One turn moves each row of this set onto another row. After a few examples, where does it send each row asked below?
Q797: [ 24  -7   2  12  17  -3 -18  -8   1  14   3   9   2  -2  29  -1  12  -8
  -6   3  15  -2  11  11]
Q243: [ -3  13   3   6  22  25 -12   5 -13 -14  -9   1   4   4  20  -4   9  -4
   5 -10  20  -7  -3  -7]
Q880: [-12  -8   1   8   1   1   3  -4  -2  12  -3   3  -9   1   4  31  -3 -13
  13  -3  13  14  26  -3]
Q891: [ -3  27   1   5  21  19  -7  12 -12  -8  -4  -3   2  -5  18   0   5   8
   9 -12  18   1   4  -7]
Q273: [  9  -5  -4  20  -2   8 -16 -11   4 -13  -5 -15 -15  -9  -6  -3   9   1
  23   5 -23   9  -3 -11]
Q469: [ 20   2   7  14  19  -2 -11  -6   1  14   3  13  -3  -2  28  -6   8  -6
  -6  11  14  -1  13  17]
Q316: [  1 -11  11   6 -23  19  15   7  16  -2   7 -10  -8 -19 -15   1  -2 -15
  -5  17   4  -2  16   9]
Q778: [  5  -6  -7  23  -9   8  -7  -9   6 -11  -3 -10 -21  -5  -7   2  11   1
  17   9 -24  11   1  -9]
Q379: [  0 -11   3 -18  11 -24 -16  -6  -3   8  -3  -3   4  18 -11 -15  -6  -3
 -21   8 -11  -9   0  -7]
Q997: [  3  -7   8 -16   9 -22 -11  -3   1   1   0 -10   1  12 -11  -6  -7  -3
 -29  -1  -8 -22  -4  -9]
Q374: [ -2 -16   3 -18   5 -18  -5  -3   0   4  -5  -3 -12  19 -11 -15  -8   1
 -22  -2  -3 -23   1   4]
Q22: [  2  -4   0  15  -5  12 -12  -3   1 -14  -2 -14 -19  -7 -11  -6  10   1
  22  13 -21  14   1 -12]
Q837: [ -7  -5  13   2 -29  21   9   4  15   2   2 -11 -11 -19 -12 -12  -2 -19
   3   6   5   4  12   4]
Q881: [  2 -15  11   9 -34  11   6   8  12   2   1 -14  -6 -23 -12   0   5 -10
   4  11   4   2  13   9]
Q534: [ -2  -6  -3 -15 -18 -15   6  13  -5   1  -1  -3  20  -4   6  -6 -17  17
   7  26  -2  -4  -6  -5]
Q256: [ -5  16  -7  13  27  17  -2  11 -17 -10 -12   2  -1   0  16   4   7   4
   6  -8  21  -4  10  -2]
Q582: [-10  -1   3  -2  15 -21  -5  -6  -8  10 -10   0 -11  20 -16  -5   0 -11
 -17   0  -7 -25   4  -4]
Q725: [  5  14   5  10   5 -14  -4  24  -7 -13  16   0  15  11  10   0  -8   4
 -26  11  -7   7   9   3]
Q475: [  8  15  -5  15   3 -10   1  21  -5 -16  12  -9  11  11  13   2  -6   5
 -29   8  -9   1   8  -3]
Q961: [ 28  -2   5   5  22   2 -20 -11   0  14   7  10  -1  -4  26  -9   4  -9
  -3   2   6  -1   7  10]
Q998: [  1  -8  -1  -8   3 -30  -4  -3  -5   2 -12  -3  -8  20  -9  -2  -8  -2
 -19   6  -9 -25   3  -9]
Q380: [ -4 -13  13   1 -20  17   9  13  11 -10   1 -11 -14 -33 -10  -8   5 -11
  -5   9   7   0  13   0]
Q246: [ -3  23   5   8  21  18  -5   4 -14  -1 -11  -3   6   3  20  -5  -2   0
  13  -8  21   4   7  -7]
Q947: [-14 -15  -4   8   7  12   0   0  -3   8  -4   6  -7  -4   4  25  -3 -11
  16  -3  13  18  22   0]
Q990: [ -3 -12   3  -8   7 -26  -9  -9  -6   6  -9  -5  -2  19  -7 -12  -6 -10
 -21  -5  -9 -19   0 -13]
Q425: [ -7 -11  15   2 -23  16   8  10  16   2   5 -12 -17 -20 -12  -1  -3  -8
   3   1  15  -6  15  12]
Q702: [  7   9   3   0 -15   0   1  -7  -5  22   7 -13  15  -9 -23 -17  12  -6
   8  -5 -16  -7  -2 -12]
Q902: [ -4 -10  -1 -18 -14 -16   7   8  -2  -1   2   4  21  -4   4  -6 -25  14
   2  16   0  -9  -8  -3]
Q166: [  1  -8  -6  -9  18 -17  -5 -10   0  10  -7  -6   3  14  -1  -8  -3   2
 -27   6  -3 -29   0   1]
Q416: [ -6 -16  -3 -21 -16 -18   6  10   1   5  -5   4  18  -2   6  -8 -17  12
   6  19   6  -3   0  -7]
Q585: [  3  -4  11   9 -18  19  10   6  24   0   9 -15 -10 -29 -10  -3  -2 -15
  -7  13   0   1   7   0]
Q980: [ -2  20  -2  16  13  18  -5   9 -13 -12  -7   0 -11   3  20  -6   8 -12
  15  -2  19   3   7 -11]
Q624: [ -2  -5   4 -18 -18 -19   6   8  -4   3  -2  -3  23   3   6  -5 -18  12
  12  17  -1  -5  -4  -9]
Q663: [ -6  31   2  11   9  20  -6   7  -8 -13  -6  -6   9  -1  10  -9  -5  -2
   6 -13  22  -1   8 -13]
Q970: [  6  12  11   2  -6   2   1 -12   3  22   7  -9  17 -10 -24 -20   4  -7
   6  -4 -15  -9   0 -10]
Q322: [  3  -8   0  24  -8  10  -9  -3   0 -22  -1 -16 -18  -8  -6   0   8   7
  17  13 -19   9  -5  -8]
Q708: [ -1  -8  21  -4 -24  10   6   8  19  -2  -2 -16  -9 -27 -17  -2 -16  -7
  -1   8   3   3   6   1]
Q619: [  4  -8   0  18  -9  10 -12 -11   9 -17  -2 -17 -19  -3 -10  -4   3  -5
  21   8 -16  12   1 -14]
Q466: [ 25  -4   6  13  23   0 -15  -5   3  18   9   9   6  -8  27  -5   1  -5
  -7   9  12   3  13   9]
Q338: [-10 -12  -4  13   5   3  -1 -11   2   7   2   4  -4  -4   3  29  -4 -13
  12 -10  10  12  27   0]
Q636: [  0  -7  -4 -21 -10 -16   6  12  -5   6  -7  -4  20  -7   5  -3 -20  14
   0  17  -3 -10 -11 -10]
Q894: [ 12   9  -1  10   7 -16  -9  20  -9 -20  12  -9  11  15  13   0  -4  10
 -26   7  -2  -1   7   2]
Q359: [  4   6   7  -3 -17   0  -2 -13   3  17   8  -5  13 -16 -21 -23   8  -8
   6  -4 -17 -11  -4  -5]
Q698: [ 23  -9   5   8  18  -7 -16  -9   5  14   6  15   2  -2  27  -4  -1 -10
  -4  11  14   4  11  13]
Q366: [  4 -12   4 -15   7  -7 -12  -9  -2   4  -8  -6   3  19 -16 -15   0  -9
 -28   3  -4 -22  -1 -10]
Q237: [  0  18  -8  13  24  16  -7   6 -14 -15   2   6   3  -7  22   4   0   1
  11 -10  13   0   0  -2]
Q283: [ -9  19  -2   4  24  12   0  15 -19 -20  -7   1  -4  -6  21  -5   4  -6
   1 -10  12   0   2  -8]
Q638: [  3  -7   9  -3 -16  13  14  12  17   3   5 -20  -9 -23 -11   8  -4 -17
 -20   9   6   1  14   6]

Q663 -> Q582
Q997 -> Q837
Q702 -> Q338
And these:
Q585 -> Q246
Q891 -> Q990
Q970 -> Q880
Q273 -> Q698
Q469 -> Q636
Q778 -> Q466
Q283 -> Q366
Q416 -> Q322
Q379 -> Q881
Q243 -> Q374
Q947 -> Q894
Q22 -> Q797
Q980 -> Q166

One turn moves each row of this set onto another row. After a few examples, where does it send each row asked below?
Q402: [ 13 -16  -3  13 -18  -5  -2 -19   7   0 -18   0   2 -11  12  -6   8   3
 -12  18 -10  10   8   0   3  -4 -17 -10   6  25  29  11  -8   3   6  -5
 -18 -12   7  -9   6   1]
Q13: [ -2  -4  13 -13  -3  12  -3  24  -3  12  21  20  -6  12   2 -17  -6   1
  12   3  17   0  16  -5  -4  12   7  22  -5   0 -15  18  19  17  18   5
   4   1   5  12  -1  -6]
Q677: [-25  19   5   1   5  -7  -2   7  -2  -9  -5  -3  -5  20  10 -18  21   6
   6  15   5  27  -7   2  -1   4  -1   0  19   7   2   9   2   6  16   5
 -16 -11  13  15   8  16]
Q293: [ -3 -11  12  -1   3  -4   2  11  -3   8  18  16 -12  10   1  -2   2   2
  27 -13   8   0   9 -13  -4   8   5  17 -10  -5 -14  13  18  17  14  16
  -5  -3  -9   6   5 -28]
Q850: [ 16   0  -4 -16   0  -9   5 -15   2  10 -14 -19  -9  -4   6  18 -10  -2
  19 -20 -13 -14  13  19  -7   9  -7   6  -4  11 -12   3   4  -8 -12   6
  18   4  -7  -4 -14   9]
Q568: [ -6  -5  23   3   7   8  14   8  27 -26   4 -10  -5 -18 -19   3 -13  -5
 -24   5   5   7  16   4  20   7  -4  -7  -8  -5  -4  -3   5 -11  14 -11
   5   2  -6  13  -7   0]
Q558: [ -3 -10  19  -9  -1   6 -10 -10   0 -22  14   7  24 -12   0  22 -14   2
 -27   6  -7   9  14  11  19  -2  -2   2   1 -16   1   9   5  -5   8   2
   0  10  -1  23 -14   0]
Q946: [  0 -21  -1  13 -21  -6  -6   0   2  -3 -15  -3  -2  -5  22   0   3   3
  -4   9 -21   5   9  11   4  -6   7 -21  -7  12  38  -9  -7  -4  -5   8
  -8  -6   1  -9   5  -5]
Q673: [-11  20   5   6   5   5  -3  12  -7  -1   2   4  -2  21  15 -10   5   1
  -6  19  16  31 -15   2  -2  -3 -10 -23   8   0   9   4  -2  -4   4  -6
  -6 -14   5  16   9  17]
Q637: [ 16   9  14 -14 -10   2  15 -16   2   7  -6   1  -4  -7  -2   9 -13   6
  16 -13  -1 -18   7  21  -3   4 -12  16 -15   6  -5  -3  12   4 -20  -1
  15  17 -19  -8 -17   4]
Q231: [-22  16   4  12  12   9   2   8   6   0  -5  -4   0  17  12 -12  10   7
  -7  15  12  11 -22   6 -14  -9  -1 -11   5   9 -13  15   9   2  10   7
 -15 -10   9  24  11  12]
Q631: [ -5   5  11  -6   2  11 -18   5  14 -12  -8  -2   4 -21  -9   2 -12 -10
 -19  -2   7  16  12   4   5  -9   0  -2   9 -18 -10   8   7 -25  15  -8
  10   2  -4   0 -24 -18]
Q72: [ -3 -11  25  12  19   1  -1  -1   6 -14   7   7   2 -26   8  11  -7  -9
 -16  11   0  23  -6  -1  14   2  -5   4 -10 -18  -4  18  -6   0  12  -2
  16  19   0   3 -22  -3]
Q527: [ 11   8   3 -16   2  -1  19 -19   4  20  -2 -18 -11  -2   6  12 -11  -1
   9 -10 -19 -13  14  18 -14   9   3  21 -14   9  14  -7   6   2  -9   3
   7   6 -11 -14 -22   2]
Q346: [-15  16 -11   7  10   0  15  22  -5  -5   4  -2 -10  13  10  -6   9  -6
   7  17   3  22  -4  -1   3  -5  -6 -12  20  -2  -1   7   1  -6   9  12
 -10 -11  -2  17  13  26]
Q557: [  0 -12  -4   0  -5 -12  -2 -16  -1  -5 -12  -4 -13  -2  14  -8  10   4
  -8  10 -16  12   7   9  -8   0  -8 -12   4  14  42  -8 -12  -4   1  -4
 -23  -1   3 -22  -7   4]
Q732: [ -1   2   2 -10  -1   5  10  14  -4  18  19  14   1   5  -5   4   2  -5
   6   4  11 -13  13  -2 -19   3   6  31 -18   7  -7  17   9  15  21   7
  13   5   9  10   8 -22]
Q297: [-19   6  12 -13   1  -3   7   6   1  10  16   3  -3  17   4  -8  10   3
  18   0   5  -1  14   5 -13  14  13  32 -18   4  -9  21  20  15  15   8
   9  -4 -13  10   4 -16]
Q792: [  5   5   4  -3   5   9  20 -19 -12   6 -15  -5   0 -11  -1  13 -16   2
   8  -9  -2 -28   7   9  -9   3 -12  14  -8  18   8  -8  11  -7 -17   4
  -1   2  -6 -14 -27   2]
Q495: [  6 -15   4   8 -19  -2  -8  -4   7   2 -21   1 -13  -7  12  -4 -14  -7
 -17   5 -25  12   8  14   4  -5 -17  -9  -9  20  34   1 -10   4  -7  -9
 -10  -5   3 -15  -4   2]

Q673 -> Q495
Q568 -> Q558
Q946 -> Q850
And these:
Q402 -> Q792
Q297 -> Q677

